Each row is where one point has got to under a steady rotation. How many steps took it there?
The counts run from 0 to 247.
[ 90 141 120 115 181 167 130 156 101 139 160 103 122 109] => 74
[180 118 130 152  90 141 143 139 139  96 154 116 175 131] => 1
[135 104 118 154  94 161 155 134 146  79 145  91 167 122] => 7
[172 108 172  93 182 120 123 101 125 105 151 122 121 133] => 227
[164 134 124 120 180 129 160  77 107 119 116 153 139 105] => 174
[119 140 106 126 128 156 148  58 124 128 105 154 163 119] => 160
[ 83 163 115 125 134 169 133 108  80 149 127 145 158 129] => 114
[146 104 168 110 117 139  91 109 160 108 147 103 153 174] => 243
[ 92 159 115 161 122 160 102 130  98 146 123 113 181 150] => 105
[ 82 148 124  94 163 169 138 144 115 141 160 107 123 116] => 72
[148 106 156 116 202 129 129 107 130  96 130 106 118 114] => 224
[122 136  97 158 132 159 139  70 108 121  94 138 164 115] => 158
[176 129 123 138 134 135 122  89 185 119 115 110 156 148] => 192
[150 160 128 133 152 135  96 159 103 161 166 117 160 157] => 91
[155 107 171 118 123 135  89 106 146 102 156 105 153 168] => 242
[144 134 123 121 107 165 114 150 165 136 183  91 152 157] => 49
[159 167 110 162 154 124 123 133 144 156  98 123 177 147] => 141
[124 101 163 140 123 145  83 118 134  80 134  88 155 156] => 247
[125 167 122 133 140 144 105 159 145 168 145 105 174 161] => 95
[183 110 175 115 157 119 100 115 129 101 157 116 139 155] => 234
[158 156 110 147 119 130 127 100 137 154 112 145 189 158] => 145
[134 151 104 166 127 132 122 113 157 142  87 119 184 147] => 148
[150 120 125 117 167 157 161 155 113 101 177 103 120  96] => 30
[113 147 126 108 178 162 126 151  75 140 169 124 126 115] => 76
[164 133 117 145 138 145 115 169 152 121 179  78 140 139] => 44
[106 144 100 163 133 153 136  86 140 124  79 120 175 125] => 156
[166 115 127 127  83 152 156 129 156 100 159 119 165 137] => 3
[197 128 128 146 144 120 118  81 146 118 127 130 159 143] => 189
[128 164 118 153 127 147  90 147 108 155 138 112 182 160] => 98
[135 103 152 116 181 148 131  83 106  86 131 116 118 105] => 218
[112 113 120 100 118 175 174 117 143  99 162 116 124 104] => 19
[ 92 162 119 136 176 151 143 123  79 149 109 139 153 109] => 120
[134 167 129 119 136 145 104 153 145 177 147 114 164 170] => 94
[116 146 103 139 112 156 141  78 154 139  95 133 175 143] => 154
[124 103 144 107 147 163 131  60 123  85 132 125 129 116] => 212
[113 146  97 152 127 156 135  79 149 132  84 125 174 135] => 155
[114 111 110 122  94 178 160 121 164  94 148 108 148 112] => 12
[ 83 165 117 123 111 171 118 105 114 156 130 134 175 151] => 108
[133 125 114 151 102 173 104 145 123 112 183  88 155 146] => 53
[ 94 139 124  95 145 176 133 128  93 139 175 123 129 120] => 70
[ 95 130 122 114 109 185 116 124 103 124 181 110 144 134] => 62
[174 116 171  87 180 128 123 105 149 113 153 121 121 139] => 228
[127  98 141 126 184 149 134  85 116  83 125 104 112 103] => 217
[113 136 103 146 159 151 154  80 118 116  86 128 149 104] => 164
[176 108 122 171 133 131 113  80 147  99 120 105 161 148] => 195
[ 89 133 113 132 114 187 112 141 145 118 165  83 146 136] => 58
[184 127 135 108 136 142 131 156 132 126 193 110 129 139] => 40
[118 103 126 118 122 164 130  53 156  98 119 117 139 129] => 206
[170 173 126 133 155 121 130 119 115 167 121 154 169 148] => 137
[ 85 132 119 101 113 190 122 121 116 133 178 108 138 133] => 63
[128 158 133 128 193 147 118 171  97 150 157 111 133 128] => 82
[133 121 124  92 156 161 172 142 141 113 172 110 110  94] => 27
[172 129 124 144 115 153 108 158 123 123 194  97 153 146] => 46
[ 73 131 113 111 132 185 129 137 125 124 162  95 131 124] => 65
[ 72 166 107 120 173 159 146 125 107 153 105 129 145 117] => 118
[186 134 124 135 175 117 136 102 175 125 109 121 145 136] => 185
[115 153 133  87 172 158 128 148 105 162 171 130 124 128] => 78
[123 107 162 123 127 145  90 120 167  96 130  81 156 164] => 245
[123 106 120 120 145 171 170 135 100  89 175 112 124  88] => 23
[166 108 161 114 195 128 123 111 116  96 139 112 114 123] => 225
[108 106 110 141 105 175 164 129 140  77 147  98 145 101] => 14
[144 171 133  98 167 142 117 159 127 174 169 123 144 150] => 86
[127 165 119 131 193 126 145 141  96 155 105 141 153 112] => 127
[111 105 129 118 138 164 130  60 165  92 114 103 135 123] => 207
[178 131 131 133 157 143 140 164 120 120 192 103 131 125] => 38
[194 128 123 163 169 118 127 100 146 114 111 116 154 134] => 187
[127 132 112 138 157 151 161  65  96 118 102 145 149 103] => 166
[160 167 114 170 149 122 123 126 132 148  98 127 185 146] => 142
[117 142 105 149 125 155 145  64 110 118  99 147 167 122] => 159
[160 121 133 110 162 151 154 154 108 107 189 116 126 102] => 31
[110 104 124 132 147 164 129  68 151  87 109 101 138 118] => 208
[165 135 118 136 192 129 155  85 108 114 111 144 136  98] => 173
[ 66 159 107 139 136 164 124 124 113 151 106 120 166 131] => 111
[146 116 124 132 116 154 115  67 175 102 117 109 162 145] => 199
[183 132 134 116 147 142 128 161 122 124 195 109 136 131] => 39
[169 161 113 158 127 125 124 104 125 149 112 138 192 152] => 144
[188 133 121 153 175 117 127 105 163 119 106 116 148 131] => 186
[166 141 121 116 191 127 160  87 157 131 109 134 132 115] => 177
[ 89 166 108 158 123 160 102 136 120 150 124 107 180 150] => 104
[196 131 129 139 184 118 145  92 122 121 120 136 147 120] => 181
[134 167 129 132 172 137 100 173 118 158 151  97 155 152] => 89
[139 169 119 136 188 126 142 129  85 157 115 147 154 118] => 128
[129 135 114 116 155 149 161  59 104 122 106 154 141 106] => 167
[197 127 128 158 159 120 118  97 140 115 124 126 156 136] => 188
[126 139 113 111 172 143 163  75 131 133  99 144 138 101] => 169
[133 153 101 148 108 150 130  80 126 139 102 143 184 142] => 152
[137 115 127  94 140 163 171 129 119 107 179 122 121  96] => 25
[ 73 155 104 147 142 168 127 125  90 142 114 118 170 125] => 112
[ 90 145 118 106 173 169 136 154 119 145 157 110 121 114] => 73
[116 170 113 127 197 133 149 133 107 161 102 138 149 113] => 126
[142 115 116 138  87 159 147 135 171  94 142 100 166 128] => 5
[107 165 118 125 108 163 105 128 138 170 142 122 177 171] => 101
[138 110 122 141 125 152 111  70 178 103 113 103 151 142] => 200
[183 133 127 134 136 129 122  78 179 121 123 121 154 148] => 191
[177 114 173 106 147 119 105 111 148 114 149 110 142 162] => 235
[110 107 108 133 102 175 157 129 159  85 144  96 143 106] => 13
[142 123 123 119 174 152 163 156 129 105 164 102 110  90] => 29
[157 111 166 113 150 122  98 120 173 109 134  95 143 162] => 237
[172 131 123 146 130 154 112 166 137 124 186  83 145 138] => 45
[157 167 113 142 159 121 126 126 155 165  97 130 178 152] => 140
[173 117 126 138  81 144 152 129 144  94 158 120 172 138] => 2
[ 80 137 121 103 118 191 129 126 129 136 168 102 134 128] => 64
[172 170 120 125 155 117 131 119 137 172 114 146 169 154] => 138
[139 109 113 152  92 157 151 138 169  91 139  97 157 122] => 6
[117 131 107 147 166 151 160  73 103 112  92 139 148  94] => 165
[135 100 127 150 124 155 107  63 130  82 122 112 153 132] => 203
[135 160 129 120 182 139 115 167  93 158 170 115 140 133] => 83
[167 138 120 133 197 121 158 100 151 128 103 126 138 113] => 178
[153 161 111 141 121 135 127 100 153 157 102 137 188 160] => 146
[165 163 112 162 139 125 121 119 118 147 104 136 183 157] => 143
[174 105 169 127 181 118 101 126 133  99 141  99 129 140] => 232
[134 119 126 102 163 159 165 152 139 106 170 105 113  92] => 28
[147 170 123 112 179 126 147 123 125 174 118 151 156 136] => 131
[ 78 159 105 140 141 167 128 117  80 141 119 134 166 134] => 113
[196 139 131 116 171 120 143  89 156 129 121 139 146 137] => 183
[154 137 125 117 108 163 111 147 151 131 192 100 145 155] => 48
[145 104 120 153  84 164 147 126 133  80 150 106 166 119] => 8
[162 130 132  92 154 145 159 153 149 128 186 109 119 118] => 34
[167 135 122 127 111 156 110 145 135 128 195  99 147 159] => 47
[144 158 134 100 166 141 119 154 105 171 175 128 143 150] => 85
[ 90 158 118 133 107 170 115 113 100 153 136 135 178 150] => 107
[ 95 134 116 118 104 178 112 136 152 123 169  91 145 149] => 57
[136 147 107 168 116 151 123  87 118 131  98 137 189 146] => 151
[164 110 161 119 187 121 110 129 151 103 138  92 129 132] => 231
[ 90 166 110 145 119 162 102 137 140 154 121 109 177 157] => 103
[ 73 136 115 116 144 188 126 146 111 122 162  89 133 122] => 66
[148 164 127 126 139 136  98 153 115 168 168 127 170 162] => 92
[116 159 135  86 181 153 132 152 121 164 167 120 126 132] => 79
[158 107 169 130 123 137  85 116 130 101 149 104 158 160] => 241
[141  96 155 100 178 146 136  75 108  98 141 127 112 113] => 219
[ 72 163 110 119 117 165 125 115 124 153 122 128 163 149] => 109
[111 108 114 115 138 177 173 136 135  90 154 102 121  86] => 21
[114 101 140 116 182 151 134  89 132  86 116 103 113 108] => 216
[133 107 129 123 118 160 124  48 143  95 123 120 146 130] => 205
[136 151 100 176 129 134 118 102 141 137  92 118 190 148] => 149
[138 103 130 135 121 155 115  54 128  90 126 119 153 133] => 204
[146 167 133 114 166 143 120 158  95 164 170 125 141 137] => 84
[148 170 120 105 177 126 148 116 112 171 126 160 156 131] => 130
[183 106 165 122 169 119  98 125 129 101 151 106 137 150] => 233
[168 167 122 152 173 116 131 133 110 166 110 138 168 136] => 135
[189 141 127 123 174 117 144  94 176 130 112 126 141 133] => 184
[117 101 144  98 151 158 140  56 132  93 134 124 120 115] => 213
[166 134 126 113 136 147 129 161 170 129 180  96 132 141] => 42
[170 110 130 144 114 141 110  61 147 105 124 126 159 148] => 197
[ 93 128 110 138 114 185 112 141 123 116 159  83 143 129] => 59
[105 162 116 107 168 148 145 113  80 159 119 162 155 125] => 122
[142 108 117 144  74 167 151 112 125  88 161 116 167 121] => 9
[ 77 133 117 129 148 177 127 143  91 121 165  96 134 116] => 67
[135 142 115 132 191 140 165  90 128 118  93 132 132  96] => 171
[115 101 141 107 173 156 139  79 147  94 122 107 115 109] => 215
[186 127 126 143 188 116 142  98 126 122 108 134 140 114] => 180
[156 117 125 134 113 147 116  65 166 106 119 117 157 150] => 198
[173 136 132 102 132 143 130 156 159 135 192 107 135 141] => 41
[111 101 127 139 147 161 128  74 129  80 112  96 132 111] => 209
[166 140 127 108 188 127 164  81 140 135 110 147 132 116] => 176
[113 106 143  99 161 152 143  71 151  96 127 118 118 114] => 214
[ 82 158 116 111 135 168 140 104  89 154 124 150 160 130] => 115
[115 155 131  96 186 150 134 162 126 161 159 111 127 128] => 80
[153 112 167 128 155 126  95 132 166 108 136  85 145 163] => 238
[138 101 125 155 130 152 115  70 141  84 110 104 156 128] => 202
[118 105 113 132 104 174 160 120 116  80 164 113 145 100] => 16
[156 104 164 132 148 122  86 127 154  94 135  88 150 157] => 239
[109 137 106 122 135 160 155  67 137 134  97 150 161 117] => 161
[148 162 126 138 165 135 100 168 109 152 154 110 157 153] => 90
[103 168 118 114 192 139 150 129 119 166 102 142 148 120] => 125
[165 129 133  93 153 150 157 147 132 118 193 112 113 115] => 33
[131 136 118 108 156 149 169  65 124 120 102 157 141 106] => 168
[152 120 122 126  83 156 155 135 178 101 150 115 162 138] => 4
[130 127 121 135  97 180 103 133 119 116 184  98 153 147] => 54
[125 166 116 160 132 147  91 154 116 155 140 106 175 158] => 97
[ 71 162 115 108 157 161 147 112 112 157 107 137 148 124] => 117
[140 168 129 124 170 137 113 173 135 163 152 104 148 150] => 88
[132 121 124  89 146 169 178 133 137 110 177 117 113 101] => 26
[108 135 117 116  95 181 113 129 146 129 179 102 149 146] => 56
[106 112 113 106 131 172 174 131 145  96 152 104 123  94] => 20
[109 171 118 100 185 141 155 125 112 172 111 148 148 117] => 124
[162 127 135  97 159 155 160 142 114 116 193 119 120 110] => 32
[168 133 126 111 176 131 161  73 125 132 116 157 140 111] => 175
[162 132 126 115 168 140 149 175 144 120 177  93 124 109] => 36
[149 168 114 145 183 119 135 143 120 160 103 131 165 131] => 134
[132 140 117 120 184 139 167  85 137 128  96 135 134 100] => 170
[118 109 110 142 104 172 157 127 123  79 152 100 144  97] => 15
[160 106 164 140 143 127  89 126 136  98 143  90 155 163] => 240
[158 126 126 107 162 146 150 166 159 123 176 101 121 115] => 35
[ 89 142 126  87 155 177 132 137 109 140 170 126 121 124] => 71
[104 136 105 138 156 156 152  74 139 117  81 134 147 104] => 163
[194 132 128 133 133 129 120  73 163 121 131 131 158 152] => 190
[108 167 122 102 169 146 157 115  98 172 119 153 150 122] => 123
[126 106 118 115  80 176 164 114 155  92 155 113 153 119] => 11
[ 88 131 118 121 145 181 125 137  85 124 169 106 132 114] => 68
[ 96 126 111 142 118 185 113 135 108 110 168  92 152 133] => 60
[ 90 137 123 109 145 180 129 126  80 129 173 120 131 120] => 69
[128 149 108 142 108 152 133  75 146 139  98 144 179 148] => 153
[145 173 119 118 180 120 148 133 138 173 106 141 153 135] => 132
[144 162 104 149 124 141 126  96 162 154  94 127 184 155] => 147
[176 114 128 157 119 140 109  71 144  94 128 115 161 140] => 196
[122 101 165 134 130 141  93 127 155  94 125  89 157 159] => 246
[139 151 101 173 127 138 116  93 124 130  92 131 189 147] => 150
[151 170 124 122 176 127 145 125  85 164 125 153 158 128] => 129
[169 109 165 103 187 122 121 104 112  96 148 119 119 122] => 226
[133 129 114 154 113 169 104 151 135 114 177  81 155 146] => 52
[181 118 120 162 103 135 149 148 145  94 144 102 168 129] => 0
[ 93 168 115 130 113 159 105 130 147 161 132 112 172 165] => 102
[101 137 108 131 145 157 162  72 139 125  91 137 150 110] => 162
[117 150 134  96 170 158 129 143  88 151 173 126 125 123] => 77
[135 131 115 145 113 166 105 159 151 119 168  76 151 147] => 51
[194 138 126 128 169 120 140  85 134 127 126 148 148 126] => 182
[172 118 126 153 148 133 114  87 177 108 109 100 157 145] => 193
[ 94 127 118 131 109 185 113 130  99 112 178 106 148 136] => 61
[135 110 118 155 133 152 112  77 162  89 109 101 153 136] => 201
[138 109 160 106 198 137 133 112 147 103 125 104 113 120] => 223
[107 145 129 114 183 162 129 156  84 137 163 109 124 117] => 75
[174 136 122 140 200 118 147 108 137 119 109 126 139 110] => 179
[112 141  98 164 134 152 137  81 122 120  88 128 176 123] => 157
[ 81 165 118 105 144 164 145 109 106 162 114 148 157 127] => 116
[137 111 123 124  78 169 157 112 139  84 161 123 160 123] => 10
[143 105 156  89 177 142 139  82 125 107 142 131 115 119] => 220
[141 107 156  91 194 136 138 105 148 105 134 109 112 117] => 222
[160 172 117 127 150 124 133 124 155 174 110 139 174 153] => 139
[102 160 118 124 164 147 145 118  75 152 122 150 154 113] => 121
[170 114 169  92 185 122 119 117 159 114 144 114 119 135] => 229
[119 107 122 102 108 181 169 112 132  93 163 122 135 101] => 18
[130 167 123 145 114 151  94 135 105 158 151 128 179 166] => 99
[122  95 136 124 144 159 132  64 109  84 128 121 132 117] => 211
[169 112 172 102 152 124  98 117 170 117 144 107 141 159] => 236
[123  95 129 135 151 158 124  69 114  83 126 110 128 114] => 210
[121 158 123 110 185 145 127 172 115 158 155 108 129 126] => 81
[122 109 125 115 102 175 168 113 119  90 169 122 140 100] => 17
[143 139 117 136 191 132 157  92 114 115  98 141 137  99] => 172
[141 171 130 120 137 141 100 150 128 177 160 126 164 173] => 93
[ 80 161 108 130 176 155 142 128  86 145 110 136 152 112] => 119
[140 136 116 129 111 163 109 157 162 125 177  81 151 151] => 50
[171 117 121 167 139 127 109  89 164  99 107  98 158 141] => 194
[136 168 127 106 168 138 114 171 139 173 159 112 143 148] => 87
[129 105 161 112 120 137  93 115 168 101 135  93 158 166] => 244
[ 67 163 105 130 129 172 122 119 122 156 116 121 169 139] => 110
[122 163 122 131 107 155  97 133 122 163 145 124 178 170] => 100
[140 110 158  85 185 138 139  91 140 103 134 127 107 121] => 221
[172 169 120 148 168 113 130 127 106 160 118 145 172 141] => 136
[123 166 117 148 136 144  94 162 134 163 140 101 168 163] => 96
[118 112 112 123 144 166 166 136 115  88 162 105 123  91] => 22
[163 111 160  99 187 122 116 124 167 105 139 100 119 132] => 230
[166 138 122 126 143 149 121 174 168 126 179  84 137 137] => 43
[132 113 121 111 138 167 169 125 103  96 177 119 122  94] => 24
[141 173 114 132 189 123 138 142 132 164 101 129 160 132] => 133
[ 95 160 111 143 113 166 106 120  92 154 133 127 173 146] => 106
[171 130 122 134 167 141 139 172 128 117 180  93 127 116] => 37
[120 132 121 122  98 179 103 135 131 126 186 102 154 152] => 55
